128 stands for zero in the data rows.
A hidden rule labels the rows of this table. It goes by one to three of the table's principal directions, not those with the most spread.
[ 76  49 161  74  87 165  97 110 173 167 134 146 114 121  83 154 105 151  82 163 190 129 137 104 171 179  98  90 128 136 123  77 176 133 136 159 133 104] LF
[126 120 129 142 162 137 138 111 115 100 121 107 124  90 123 120 132  98 117  88 133 125 124 121 120 132 142 145 119 178 142 145 137 126 162 127 118 142] LF
[189 156  92 181 174 112  95 170  92 104 179 109 167 105 155 133 135 141 129  84  74 167 122 178 102  79 190  97 167 131 118 152 128 151 124 126 142  79] BM
[ 23  96 143  41  84 175 133 133 164 181 129 157 113 151  67 125 139 182  86 187 194  89 137 101 151 155  78 164 119 112 134  92 194 145 113 185 156  93] LF
[166 199 135 163 108  89  96  72  71  74 101 143 132 144 153 122 102  99 168  90  74 180  91 193 125 105  97 122 133 107 156 159 103 131 126 111 106 125] QH
[152 146 149  91 119  98 144 138 136 111 120 151 108 133 116 134 121 118 108 157 123 128 123 138 126 125 142 109 168 108 106 142  81 123 100 118  85 156] QH
[131 142 100 150 106 135  89 141  69 142 164 103 144 119 124 104 138 164 138 101 119 151 139 153 153 131 171 137 102 111 154 148 106 110 159 123 127 150] BM
[132 131 154 109 141 122  85 141 131 124 164 158 115 103 137 128 116 144  71 126 158 122 127 152 114 117 118 119 180 160 119 128 137 138 115 143 132  72] LF
[157 127 128 164 162 126  87 110  89  81 159 122 137  80 141 119 118 104 102  76 124 144 121 165 125 132 147 112 123 175 148 151  90 126 152 106 112 128] LF
[159 133 110 152 138 140 115 139 110 107 158 102 147 103 145 116 143 139 118 114 122 118 141 148 122 132 149 126 141 131 124 128 133 109 118 112 132 114] BM
[118 137  86 159  99 148 131 109 100 133 123  95 160 136 123 111 127 127 177  89  88 154 125 138 145 127 141 138  98 113 149 132 176 133 153 135 145 125] QH
[128  90 157 148 199 142 151 119 172 116 126  99 133  93 134 133 124 107 106  92 162 128 127 102 125 139 120 141 139 205 130 116 141 132 138 130 138 127] QH
[ 92  56 138  71 107 163  97 154 161 191 203 108 152 120  86 118  79 201  59 167 189 127 157 125 155 144 173  97 144 121 113  68 220 130  85 190 131  72] LF
[147 126 111 144  73 122  66  92  77 120 129 151 123 130 147 133 103 115 136 129 117 123 125 143 130 136 105  93  77 100 136 113 133 108 138 118 126 114] QH
[ 72 109 165  25  81 119  78 145 144 149 100 214  71 124  83 174 116 151  61 217 191  76 107 118 115 135  52 120 118  99 113 105 103 125 110 161 122 106] BM
[ 42  71 160  43 108 169 138 143 201 169 113 192  76 120  89 152 149 143  63 196 205  62 133  76 124 153  63 138 148 154 110  99 162 158 131 168 153  89] LF
[ 94 152 159  83 104 107 136 136 151 154  90 209  63 158 139 138 139 129 118 187 153  87 113 100 105 102  66 150 136 115 123 141  82 149 119 142 131 131] BM
[153 128 137 159 182 128 102 109  95  62 114 111 126  57 132 140 136  88 104  71 138 122 105 144 114 131 111 141 106 190 150 149  80 105 159 104 119 150] QH
[ 79 116 105 127 156 153 193 153 185 147  84 119 134 141 115 139 172 112 167 131 121  99 128  83 115 143  95 178 112 146 122 133 136 149 158 120 169 137] BM
[109 135 111 135 112 145 131 125 101 143 140 112 133 132 124 104 141 142 138 112 131 124 140 120 142 127 143 151 105 125 145 132 148 121 141 137 138 138] BM
[231 112 163 207 243 102  73 111  89  46 182  73 150  41 180 127  85 111  73  76 144 153 119 178  95 104 182  92 124 198 146 131  63  91 101  94  83 140] LF
[230  92 199 125 174  73  37  94 110  30 134 166  95  51 158 187  67  72  31 157 166 112 107 171  85 142 104  26 134 156 101 101  37  77  82  78  54 124] LF
[154 145 148 109 111  93  85 162  99 166 159 125 126 144 127 137 107 183 109 145 146 156 135 136 144  95 164 106 147  86 116 113 125 101  94 153 122 125] BM
[143 167 136  81  80  97  89 156  69 129 134 169  89 132 116 138 145 157  93 174 145 102 130 136 128 105 135 117 128  70 117 138  71  91 103 131 103 154] BM
[142  85 143 176 177 149 159  94 203 127 154  83 172 138 177 107  89 109 143 114 128 138 154 128 108 152 125 113 165 175 113  82 237 147  97 116 148  51] BM
[117 143 133 125 109 131 155 115 128 157 139 106 133 152 126  94 122 135 142  93 131 149 144 110 157 128 149 151 158 141 129 126 194 128 134 154 136 123] QH
[141  55 161 152 186 141 136 119 200 137 162  75 172 100 148 132  70 106 106  92 161 143 150 108 129 144 144  90 159 196 106  68 220 118  98 127 147  73] QH
[142 123 119 125  92 133  98 121 149 123 147 147 143 121 140 123  89 128 122 129 106 138 119 171 121 132 113  93 172 124 115 118 163 148 109 132 130  64] BM
[133 140 125 136 135 116  97  83  54  55  82 135 111  98  97 149 143  91 133 123 112 140  96 164 131 160 114 130  44 116 172 169  13 109 180  88  73 216] LF
[136 137 211  80 168 100 129 109 148  70  88 162  65  58 118 139  98  97  53 137 182 104  84 139 100 100  88 145 176 189 137 153  54 115 100 141  71 162] QH
[100  83 152  68 108 138  92 118 107 137 134 120 121 118  61 153 115 161  75 166 183 132 133 122 165 171 137 108  89 103 133  94 133  98 127 153  97 156] LF
[ 98 144  83 115  60 143 128 164 128 196 146 123 152 175 118 111 134 183 169 144 103 138 143 128 149 118 144 140 134  68 121 119 187 139 124 157 166  96] QH
[ 92 185  62 141  86 157 224 170 146 172 113 110 135 183 137  79 212 142 215 119  64 116 158 101 132 120 159 195 176  96 120 174 177 160 165 121 170 134] BM
[215 142 118 156 178  97 143 162 130  82 143  99 145 107 157 142 134 113 125 137  89 131 134 154  89 113 185  92 172 115  90 138  93 111  93  89  96 134] QH
[ 81  98 102 124  86 161 150 105 117 177 109 102 140 188 101 129 150 156 171 166 143 115 153  76 165 167 116 146  31  70 142  84 172 110 137 141 150 163] BM
[158 103 161  80 112 107  79 134 119 113 141 152 104  93 120 160  94 129  56 168 170  99 128 129 113 121 125  76 143 117  96  91 136  90  81 140 101 104] QH
[113  81 120 113 132 155  87 143 120 132 167  83 162  78  81 127 102 165  92 115 153 148 131 159 155 160 168 119 112 140 143 116 135 110 141 140 114 131] QH
[ 94 127 135 138 116 142 143  95 158 136 113 153 124 141 143 114 113 102 147 106 124 130 116 119 130 120  83 139 134 158 143 128 161 164 135 140 154  97] LF
[ 98 131   1 199  71 184 138 141  83 170 133  67 210 176 114 117 184 147 249  72  35 165 148 125 170 153 160 141  50  67 148 128 207 146 202 118 205 115] QH
[ 98 115 128 117  98 127 145 101 159 141  70 171 105 162 129 153 129  90 161 152 123 107 116  90 125 147  59 126  90 118 122 115 127 142 148 120 145 133] QH
[ 89 200  56 185 107 154 208 135 101 149  87 136 122 193 164  95 228 116 235 112  57 103 135  87 112  84 115 201  93  94 152 177 139 169 170 119 191 146] LF
[167 156 102 167 109 110  59 101  56  68 126 130 149  89 127 141 103  98 148  69  63 189  91 207 129 114 142  84 124 122 154 166  98 136 166 108 106 118] BM
[ 59 136 101  99  32 137 161 124 139 197  62 172  95 206 112 136 161 132 203 186 113 106 133  72 152 144  78 151  67  52 133 126 123 137 163 129 154 170] BM
[ 81 150  99 152  96 147 174 122 148 188 108 111 143 191 148  93 141 146 207 120 107 131 141  97 138 122 109 186 106 109 145 126 192 147 145 143 176 119] LF
[110 105 174  76 101 117 114 112 161 127 110 158 109 129 104 148  91 124 100 173 158 130 119 138 140 151  96  99 145 114 121 108 110 120 101 125  97 133] BM
[211 123 128 195 197 114 101 124 114  55 153  70 179  70 158 138 108  98 125  71 102 160 122 182 115 136 158  93 142 163 127 129  91  95 113  73 109 128] LF
[ 86  80 146 101 160 150 196 132 200 140  96 130 123 151 110 150 158 105 123 171 169  75 147  60 131 169  84 145  94 138 108  91 117 121 108 108 146 159] LF
[159 110 161  60 124 108  48 163 101 100 156 139 120  60  80 174 101 157  27 147 176 123 113 164 131 124 139  79 163 121 101 104 110  83  87 151  98 107] QH
[105 191 122 110  93 111 160 140 118 135  95 163  97 153 120 110 161 118 162 116  94 140 115 133 134 110 124 164 170 116 135 188  91 153 164 125 122 156] QH
[109 146 109 158 127 142 144 124 118 166 143 101 149 169 144  95 137 165 166 115 123 140 139 117 141 115 133 172 101 116 151 124 163 137 127 149 159 124] QH
[105 109 131  68  98 128 133 156 153 134 101 175  93 126  99 160 144 129 102 200 145  81 124 110 113 139 102 113 123  94 104 122  88 126 116 125 116 142] LF
[147 168  65 179 129 124 158 158  88 153 134 100 136 152 155 100 173 130 191  93  73 134 147 108 117 104 189 159 113 114 128 169 135 137 179 121 147 151] LF
[174 131 121 120 111 106  94 150 112 116 150 144 116  94 129 128 104 127 101 124 114 137 119 159 126 124 167  93 158 129 114 152  71 123 135 120  90 142] QH
[107  86 115 144 104 154  99 101 131 142 134 125 134 111 127 124 106 114 136 104 128 141 133 128 142 159 125 107 107 154 142 119 169 140 178 128 136 105] BM
[122 101 137 139 128 137  72 113 150 146 183 143 161 116 138 126  64 129 100  69 127 180 120 159 139 110 126  77 186 180 123 102 234 178 126 171 166   8] BM
[139 106 116 149 143 141 170 136 165 151 158  85 141 118 142  88 113 121 140  94 112 148 155 117 131 141 201 128 182 172 116 142 183 148 158 131 115 123] LF
[171 183  99 137 132 109 145 180  88 105 132 113 136 119 134 129 167 143 141 132  87 121 124 147 110  74 174 133 148  81 117 159  80 108  93 116 122 156] BM
[138 134 101 169 175 123 183 145 151 111  84 108 127 112 136 130 158  81 181  91  84 134 116 111 112 135 144 159 117 165 133 180  58 145 193  89 122 191] QH
[201 118 119 207 170 115  78 109  59  99 179  63 161  90 162 117  99 128 129  70 109 179 138 158 131 108 213  85 100 143 149 128 130 100 137 114 105 140] BM
[118  88  68 175 114 168 117 119  95 167 169  73 174 144 122 108 130 154 163  98 108 153 156 113 157 150 188 118  61 116 145 106 203 136 171 146 154 120] QH
[123 101  98 188 173 156 144 130 147 136 131  79 170 115 136 130 137 115 168  64 106 157 129 113 137 134 141 138 108 173 141 126 163 147 172 124 170 117] LF
[169 115 107 143 126 125 100 141  92 115 162  82 156 100 121 126 110 144 122 121 108 153 140 159 131 132 201  92 125 106 125 125 136 103 126 120  98 137] BM
[166 135 132 192 219 109 153 115 151  96 126 135 148 158 177 146 146  85 149 106 108 132 126 116  99 124  98 123 112 163 118 124  96 155 119  91 155 113] LF
[197 110 168 165 192 100  70  99 120  81 168 108 146  77 159 135  60 111  81  83 138 172 113 176 109 114 152  78 163 186 128 116 139 126 109 129  98  84] LF
[108 129 164  98 145 122 165 148 208 184 146 151 114 157 135 112 104 152 107 122 153 145 128 102 133 101 124 146 226 173 103 122 190 182 106 186 152  71] BM
[ 95 128 117 125 130 143 186 133 148 141 101  87 152 143  94 117 143 125 170 110 115 144 129 110 159 144 141 164 110 122 142 138 122 123 140 122 130 183] BM
[135  77 129 157 163 143 154 126 191 158 153 106 146 135 167 119 104 109 131 117 140 115 158  87 112 140 140 111 145 175 100  89 212 142 124 129 156  76] LF
Which label does each new row get?
[121 119 126 158 181 139 189 132 172 127 119 112 132 137 147 114 159  99 153 109 125 116 144  98 121 151 128 159 132 173 126 144 107 144 154  96 139 153] ~ BM
[111 135 142 120 113 133 120  96 131  81  93 175 101 106 132 137 137  81 121 131 127 102 107 145 116 144  63 126 124 146 141 146  78 133 142  95 119 134] ~ BM
[195 111 125 169 170 117  97 132 101 103 172  73 163  94 147 129 107 129 111  92 126 151 143 148 128 135 185  94 127 145 118 112 133  91 118 109 112 127] ~ QH
[ 85  66 184  69 133 145 177 118 244 167 123 144 116 164 116 136 108 129  95 192 189 100 157  83 134 185  85 118 179 147  87  69 199 142  89 137 132  87] ~ BM
[111  98 194  60 101 123  78 113 153 141 157 180  82 105 119 126  79 148  38 169 204 109 130 136 133 140 101 101 178 154 118 103 141 125  98 159 100  89] ~ LF
[ 87 146 191  70  90 119 139 103 150 172 115 181  69 181 134 116 131 152  98 179 194 100 142  84 140 126  69 156 159 120 121 104 166 126  97 165 134 112] ~ LF
[131  98 171 107 157 125 155 125 192 130 144 131 129 129 136 124  97 118  93 146 162 116 141 115 124 139 122 112 171 158 105 100 145 131  81 127 118 108] ~ LF
[ 26  79 148  80 109 172 208 107 221 172  65 136 104 153  98 121 139 110 149 172 176  73 138  55 140 180  55 188  95 150 134 104 160 137 144 134 149 156] ~ BM
[121 151  33 198 116 154 164 133  94 136 122  98 178 163 126 114 176 110 225  62  33 168 128 127 148 125 167 141  83 109 147 165 143 173 198 116 170 142] ~ QH
[124  86 141 121 143 137 106 118 133 119 130 120 134 113 114 151 113 133 104 157 154 121 129 129 125 149 120 104  91 123 131  98 124 115 115 124 117 129] ~ BM
[127 147 140 127 125 120 135 121 134 102  82 186  79 128 155 150 165  94 130 161 130  80 113 109  96 115  62 134 117 127 125 142  66 132 129 102 134 141] ~ LF
[174 155 109 171 124 111  82  92  49  91 136 114 140 126 139 125 113 131 144 106  93 165 110 171 128 114 151 109  85 101 155 142 106 120 137 126 102 143] ~ BM
[126 162  92 135 125 119 102 140  24 113 119  97 132 115  80 131 165 152 145 101 109 157 115 146 154 125 179 158  51  92 169 174  53 100 184 128 103 217] ~ LF
[144 153 104 113 106 104 100 142  48 105 104 136 105 118  97 149 161 126 129 146 115 118 121 135 131 139 149 130  64  80 137 160  35  89 165 103  90 209] ~ LF
[178 118 179 116 176 101 100 133 136  88 146 132 120  80 148 152  93 116  58 133 166 111 120 137  93  91 125  92 172 159 102  99 139 101  60 136 113  88] ~ BM
[ 91 143 110 108 110 133 151 134 175 143  86 196 112 174 139 154 154 108 152 164 106  90 113 106  90 118  45 138 141 115 101 120 172 182 127 141 181  55] ~ QH
[128 156 153  64  78  91  79 138  97 135 112 192  84 141 107 155 111 157  90 190 149 115 103 144 122 102  96 114 126  71 121 128  79 116  94 156 102 132] ~ QH
[182 164 164 144 203  89 162 154 178  69 113 167 105  98 174 143 136  77 109 120 106 119 102 148  74  82 110 118 218 177 102 170  39 155  93  90 113 122] ~ BM
[128 183  27 182  92 141 136 183  61 175 152  89 177 183 122 109 199 180 222  89  41 177 146 139 159 109 200 153 101  56 141 169 133 148 184 126 175 145] ~ LF
[127 170 147 105 151 117 156 139 135 108 101 152 101 141 135 133 166 137 113 167 146  83 118 119  97 109  82 173 141 116 120 134  98 122  88 131 131 132] ~ BM
[155 172 144 132 103  92 123 103 102  96  92 187  78 137 165 129 135  85 137 142 116 102 113 128 107 111  86 126 121 117 130 157  49 118 128  96 105 162] ~ QH
[160  94 174  74 177 111 100 157 170  71 143 150 129  71 112 176  96 125  35 191 167  92 113 165  82 125 110  75 173 132  88  95  95 110  40 118  94  87] ~ BM
[148 173  75 198 118 127 177 107 113 115 104 113 156 161 159 106 151  75 220  51  40 163 120 125 137 110 137 139 127 133 137 165 142 159 168 104 156 138] ~ QH
[163  89 102 186 173 140  88 150 118 136 198  66 192 102 138 127 104 154 129  79 108 186 146 162 139 129 207  84 132 148 131 115 163 136 141 124 141  92] ~ BM
[185 122 132 151 148 117  93 130 115  93 159  85 156  63 141 118  74 124 103  83 119 152 115 176 119 110 170 104 161 159 128 129 134 103 106 127 102 112] ~ QH
[118 165 109 107 140 123 164 169 131 129 113 144 123 152 110 135 180 142 136 148 113 110 123 121 118 116 123 163 141 103 115 152  93 142 124 130 140 143] ~ QH
[113 142  99  96  84 131 130 154 118 140 120 138 133 136 100 136 137 139 137 143 107 120 124 131 131 116 134 124 132  86 115 129 148 128 121 143 137 119] ~ LF
[177 109 167 159 180 110  68 103 145  84 161 156 123  65 173 138  73  81  69  66 143 144 106 160 101 111 106  80 187 225 119 125 138 150 128 127 129  51] ~ QH
[196  86 160 186 217 123 134 113 171 101 178  69 166  92 181 123  90  93 100  68 142 151 156 124 112 134 169  85 191 213  97  90 208 117 103 110 133  69] ~ BM
[ 54 149 114 125  45 153 181 103 135 245 129 110 126 228 137  62 126 178 201 122 137 141 163  62 180 115 132 192 111  95 150 107 255 143 137 190 178 122] ~ QH
[118 194  36 130  63 138 119 175  27 131 128 123 139 150  97 120 216 160 180 126  61 124 139 149 140 122 174 154  91  40 139 179 103 117 180 113 143 162] ~ BM
[124 197 101  98  85 106 136 171  82 149 127 148 117 171 111 121 171 165 148 150  99 129 132 138 133 100 150 153 146  60 120 160 106 126 122 138 130 145] ~ LF
[ 58 105 123 152 119 178 176  74 196 145 108 115 151 126 127  88  99  86 172  47 111 160 113 118 152 141  90 163 159 212 159 135 232 193 177 156 170  79] ~ QH
